50 stands for zero in the data rows.
Here is the table:
array([42., 29., 75., 39., 46., 54., 42., 42., 51., 59., 38., 53., 56., 62., 37., 33., 65., 54., 48., 47., 59., 32., 54., 84., 71., 47., 41., 54.])
array([46., 59.,  7., 49., 51., 13., 66., 70., 31., 33., 58., 33., 51., 38., 60., 77., 40., 41., 53., 65., 35., 69., 63., 16., 28., 51., 58., 42.])
array([59., 58., 26., 40., 80., 35., 70., 81., 33., 55., 49., 29., 51., 43., 37., 74., 58., 51., 50., 64., 46., 73., 54., 52., 33., 75., 79., 57.])
array([43., 31., 69., 49., 53., 55., 37., 34., 56., 56., 46., 50., 64., 59., 33., 34., 65., 48., 62., 58., 65., 34., 43., 80., 67., 45., 38., 51.])
array([57., 53., 73., 55., 37., 60., 38., 39., 46., 41., 36., 72., 29., 62., 73., 56., 50., 58., 35., 12., 37., 19., 52., 60., 78., 29., 38., 47.])
array([44., 34., 70., 48., 50., 54., 39., 37., 61., 56., 39., 47., 62., 60., 42., 39., 62., 54., 50., 51., 57., 35., 46., 78., 73., 43., 44., 43.])
array([44., 57., 76., 74., 20., 76., 47., 36., 70., 61., 60., 60., 58., 52., 43., 22., 42., 45., 58., 40., 53., 47., 43., 52., 49., 50., 24., 54.])
array([64., 52., 24., 31., 90., 28., 72., 81., 34., 50., 54., 30., 47., 41., 32., 79., 51., 52., 48., 72., 55., 70., 54., 65., 29., 66., 80., 53.])
array([66., 75., 21., 67., 55., 53., 70., 68., 46., 50., 64., 36., 36., 32., 52., 69., 43., 44., 53., 65., 51., 82., 47., 21., 16., 76., 62., 58.])
array([28., 33., 59., 45., 20., 43., 41., 43., 49., 37., 49., 61., 65., 56., 60., 37., 49., 53., 54., 48., 44., 42., 68., 39., 62., 15., 22., 40.])
array([38., 34., 71., 39., 57., 53., 39., 43., 58., 59., 43., 59., 61., 61., 40., 36., 66., 55., 59., 49., 59., 33., 44., 82., 74., 44., 40., 36.])
array([61., 49., 80., 54., 42., 68., 34., 36., 56., 39., 36., 74., 33., 49., 72., 49., 51., 52., 33., 10., 43., 26., 55., 50., 79., 22., 35., 52.])
array([55., 72., 22., 65., 58., 52., 68., 70., 53., 52., 72., 40., 41., 33., 54., 61., 39., 47., 54., 65., 47., 82., 47., 22., 15., 72., 61., 54.])
array([47., 50., 78., 61., 21., 76., 37., 34., 66., 62., 59., 63., 49., 56., 45., 17., 44., 45., 57., 37., 55., 44., 48., 53., 43., 46., 24., 57.])
array([45., 39., 78., 41., 47., 48., 42., 38., 54., 50., 39., 55., 62., 56., 27., 36., 61., 53., 55., 49., 61., 31., 49., 75., 66., 42., 34., 43.])
array([42., 43., 79., 66., 15., 77., 38., 26., 63., 56., 56., 60., 48., 47., 50., 16., 44., 47., 47., 47., 49., 46., 41., 40., 46., 53., 25., 55.])
array([42., 39., 76., 36., 46., 53., 44., 30., 61., 61., 39., 56., 67., 63., 36., 38., 58., 52., 55., 48., 62., 40., 41., 85., 65., 54., 45., 50.])
array([46., 46., 67., 45., 44., 52., 34., 42., 62., 59., 41., 59., 64., 62., 44., 40., 64., 58., 49., 52., 60., 34., 46., 79., 62., 49., 38., 43.])
array([38., 37., 78., 34., 55., 54., 36., 38., 62., 58., 44., 56., 65., 65., 27., 35., 58., 50., 53., 52., 61., 30., 42., 71., 63., 51., 45., 49.])
array([63., 74., 25., 62., 57., 52., 65., 62., 52., 58., 62., 36., 36., 27., 54., 57., 31., 37., 49., 62., 43., 90., 46., 28., 30., 69., 68., 52.])
array([58., 57., 75., 62., 41., 62., 33., 37., 50., 41., 35., 69., 35., 56., 62., 49., 58., 54., 37., 17., 43., 18., 52., 52., 80., 19., 39., 50.])
array([65., 78., 22., 65., 54., 56., 70., 75., 48., 54., 62., 40., 38., 31., 59., 59., 41., 42., 56., 60., 53., 91., 49., 17., 14., 74., 67., 52.])
array([56., 58., 18., 33., 76., 33., 76., 75., 37., 54., 50., 33., 42., 51., 45., 77., 44., 50., 45., 73., 56., 77., 52., 57., 38., 69., 78., 53.])
array([45., 46., 74., 62., 21., 78., 47., 27., 66., 56., 49., 60., 55., 51., 53., 28., 52., 38., 54., 42., 49., 40., 45., 45., 45., 49., 24., 41.])
array([70., 53., 20., 41., 81., 27., 76., 82., 35., 55., 55., 24., 45., 44., 38., 84., 58., 54., 52., 69., 52., 76., 51., 56., 41., 63., 80., 55.])
array([64., 61., 19., 30., 87., 34., 63., 83., 37., 53., 65., 32., 45., 42., 36., 73., 65., 49., 50., 70., 58., 62., 46., 53., 34., 71., 75., 59.])
array([40., 54., 74., 71., 24., 64., 36., 29., 68., 63., 57., 57., 57., 57., 55., 15., 50., 40., 54., 43., 53., 47., 44., 47., 52., 45., 31., 53.])
array([55., 68., 17., 61., 61., 50., 71., 65., 49., 53., 68., 37., 34., 39., 51., 63., 37., 35., 56., 66., 53., 80., 42., 25., 18., 75., 67., 63.])
array([38., 27., 79., 25., 46., 58., 42., 40., 61., 61., 49., 58., 60., 61., 42., 38., 58., 57., 57., 54., 53., 31., 46., 80., 71., 51., 37., 49.])
array([67., 74., 22., 72., 51., 53., 60., 69., 50., 53., 64., 40., 40., 38., 55., 60., 43., 49., 58., 57., 46., 87., 46., 24., 15., 76., 68., 58.])
array([57., 45., 72., 58., 45., 60., 28., 35., 58., 44., 37., 68., 29., 49., 62., 48., 52., 61., 33., 12., 39., 30., 49., 47., 75., 26., 39., 47.])
array([46., 36., 78., 45., 45., 61., 47., 45., 55., 59., 39., 58., 62., 55., 29., 36., 62., 58., 58., 51., 55., 40., 51., 69., 70., 50., 46., 50.])
array([66., 56., 12., 37., 82., 25., 72., 72., 38., 51., 48., 30., 49., 46., 35., 82., 62., 45., 48., 66., 58., 61., 53., 61., 36., 82., 85., 58.])
array([37., 28., 78., 30., 49., 55., 36., 34., 59., 57., 41., 54., 63., 61., 41., 37., 65., 54., 55., 58., 60., 35., 40., 73., 69., 47., 34., 44.])
array([40., 50.,  2., 44., 55., 20., 71., 70., 24., 29., 58., 29., 44., 43., 60., 74., 36., 43., 50., 63., 36., 71., 67., 19., 28., 50., 63., 43.])
array([68., 79., 16., 69., 59., 59., 69., 66., 48., 53., 70., 40., 36., 36., 54., 51., 43., 42., 51., 59., 46., 81., 56., 27., 14., 72., 67., 56.])
array([77., 61., 11., 53., 83., 40., 66., 71., 32., 30., 42., 53., 17., 38., 64., 92., 42., 56., 29., 29., 38., 54., 54., 24., 40., 49., 77., 56.])
array([40., 39., 81., 47., 47., 49., 38., 39., 60., 63., 43., 57., 61., 55., 42., 26., 56., 49., 57., 53., 70., 29., 41., 79., 72., 47., 51., 43.])
array([65., 71., 24., 73., 61., 56., 62., 71., 49., 50., 64., 45., 39., 38., 48., 55., 35., 43., 53., 72., 42., 78., 52., 22., 13., 74., 64., 59.])
array([58., 64., 19., 34., 88., 24., 74., 81., 27., 50., 51., 24., 47., 44., 34., 76., 53., 48., 49., 69., 54., 66., 41., 56., 35., 70., 85., 58.])
Every row belongs to one group in each of 2 separate groupings.
More rows, each followed by its group in each grouping, the strongest grouping first:
array([18., 42., 62., 48., 29., 42., 37., 38., 53., 38., 43., 64., 73., 61., 57., 37., 45., 51., 55., 51., 42., 40., 60., 43., 71., 25., 27., 47.]) JQ AL
array([21., 27., 64., 40., 32., 45., 32., 34., 48., 42., 48., 64., 62., 63., 50., 32., 40., 51., 57., 41., 44., 36., 56., 40., 66., 32., 24., 49.]) JQ AL
array([63., 73., 24., 65., 54., 48., 67., 64., 49., 61., 68., 34., 38., 40., 52., 68., 43., 32., 52., 62., 40., 84., 44., 27., 19., 73., 70., 57.]) Wk Gf
array([41., 55.,  4., 43., 68., 25., 64., 69., 32., 34., 61., 28., 55., 40., 64., 77., 35., 42., 48., 62., 42., 74., 59., 25., 29., 54., 65., 50.]) Wk AL
array([65., 67., 16., 60., 56., 62., 68., 68., 47., 60., 68., 37., 38., 27., 56., 61., 36., 42., 53., 62., 41., 88., 51., 22., 21., 73., 70., 58.]) Wk Gf
array([25., 31., 63., 48., 30., 39., 33., 30., 44., 49., 47., 61., 64., 58., 58., 44., 39., 50., 54., 50., 38., 40., 58., 49., 59., 27., 29., 37.]) JQ AL
array([31., 30., 63., 56., 22., 41., 29., 38., 38., 39., 45., 56., 60., 62., 55., 36., 50., 52., 58., 47., 51., 39., 67., 42., 65., 26., 29., 44.]) JQ AL
array([63., 54., 63., 60., 38., 64., 32., 35., 53., 47., 34., 71., 35., 55., 77., 50., 51., 62., 34., 10., 44., 18., 41., 57., 73., 31., 40., 48.]) JQ QI
array([70., 65., 26., 35., 82., 28., 66., 78., 33., 59., 51., 31., 48., 44., 47., 74., 54., 53., 43., 66., 58., 63., 51., 55., 42., 72., 79., 57.]) Wk Rm
array([49., 51., 77., 63., 17., 75., 34., 26., 65., 65., 55., 66., 58., 54., 46., 20., 47., 46., 50., 46., 47., 43., 39., 40., 54., 47., 31., 54.]) JQ Gf
array([76., 65., 12., 59., 79., 35., 57., 79., 39., 29., 47., 48., 19., 33., 69., 95., 40., 60., 39., 31., 46., 58., 55., 24., 37., 51., 82., 52.]) Wk QI
array([60., 57., 25., 32., 88., 30., 78., 67., 40., 50., 54., 27., 45., 43., 40., 74., 52., 44., 43., 76., 51., 62., 56., 52., 35., 74., 78., 46.]) Wk Rm
array([44., 37., 73., 40., 48., 51., 32., 41., 64., 60., 43., 60., 66., 63., 44., 28., 53., 56., 53., 51., 61., 33., 45., 89., 75., 50., 42., 48.]) JQ Rm
array([47., 39., 77., 38., 50., 56., 44., 41., 55., 64., 35., 52., 69., 63., 30., 38., 60., 55., 54., 51., 61., 31., 43., 71., 68., 43., 43., 49.]) JQ Rm
array([30., 26., 58., 48., 26., 41., 37., 35., 44., 33., 48., 68., 65., 54., 65., 31., 48., 43., 57., 44., 38., 42., 56., 45., 59., 26., 24., 35.]) JQ AL
array([46., 49., 78., 69., 16., 78., 43., 24., 67., 53., 67., 60., 58., 49., 53., 20., 43., 49., 65., 39., 50., 46., 37., 39., 51., 52., 22., 52.]) JQ Gf
array([25., 36., 72., 43., 33., 37., 33., 29., 46., 34., 39., 65., 71., 55., 62., 29., 48., 50., 61., 40., 43., 45., 63., 42., 67., 27., 25., 47.]) JQ AL
array([61., 46., 69., 52., 39., 64., 35., 31., 60., 40., 38., 65., 34., 54., 66., 53., 49., 56., 32., 18., 41., 22., 41., 56., 77., 19., 35., 44.]) JQ QI
array([50., 53., 67., 51., 36., 60., 33., 39., 57., 42., 35., 75., 32., 54., 66., 48., 52., 57., 42., 20., 46., 18., 53., 56., 80., 23., 40., 43.]) JQ QI
array([48., 27., 79., 41., 46., 53., 36., 38., 63., 60., 42., 56., 61., 60., 36., 37., 62., 65., 46., 48., 58., 34., 46., 81., 63., 48., 49., 39.]) JQ Rm
array([46., 53.,  7., 37., 68., 24., 70., 69., 24., 32., 60., 34., 52., 37., 54., 68., 38., 42., 47., 68., 40., 65., 63., 23., 37., 47., 66., 39.]) Wk AL
array([71., 72., 17., 59., 82., 40., 67., 76., 38., 33., 47., 45., 12., 36., 68., 99., 44., 56., 35., 34., 40., 51., 51., 31., 38., 51., 81., 53.]) Wk QI
array([36., 37., 76., 32., 48., 58., 41., 32., 55., 54., 46., 52., 68., 65., 40., 36., 54., 54., 51., 50., 65., 37., 43., 83., 70., 41., 45., 60.]) JQ Rm
array([38., 38., 65., 44., 41., 56., 41., 38., 58., 56., 42., 55., 61., 67., 38., 37., 64., 58., 55., 52., 59., 40., 47., 76., 74., 56., 44., 49.]) JQ Rm
array([33., 32., 63., 47., 30., 44., 33., 32., 49., 38., 50., 52., 67., 63., 54., 36., 41., 55., 52., 52., 42., 40., 64., 43., 65., 21., 25., 44.]) JQ AL
array([39., 36., 74., 38., 50., 55., 38., 40., 57., 57., 42., 53., 60., 63., 40., 38., 69., 56., 46., 50., 58., 23., 47., 76., 71., 44., 41., 44.]) JQ Rm
array([69., 71., 23., 69., 57., 52., 66., 57., 39., 55., 70., 42., 47., 30., 56., 62., 42., 42., 48., 66., 53., 74., 49., 20., 14., 77., 69., 56.]) Wk Gf
array([74., 67., 10., 59., 77., 41., 69., 67., 37., 23., 47., 45., 16., 36., 71., 86., 36., 57., 42., 36., 37., 52., 56., 28., 34., 48., 78., 52.]) Wk QI
array([44., 55., 70., 63., 24., 74., 44., 30., 70., 61., 49., 60., 62., 49., 56., 22., 53., 46., 54., 43., 47., 50., 42., 50., 42., 46., 30., 57.]) JQ Gf
array([49., 52., 76., 68., 24., 72., 36., 31., 74., 57., 46., 49., 51., 61., 54., 14., 49., 42., 54., 45., 52., 46., 39., 51., 52., 44., 33., 50.]) JQ Gf
array([41., 34., 78., 40., 50., 54., 45., 34., 57., 57., 44., 59., 64., 64., 39., 44., 68., 59., 47., 50., 59., 26., 40., 76., 63., 53., 44., 50.]) JQ Rm
array([47., 57.,  1., 43., 61., 31., 69., 75., 27., 37., 59., 31., 45., 42., 58., 78., 42., 53., 52., 60., 49., 72., 75., 23., 23., 44., 65., 49.]) Wk AL
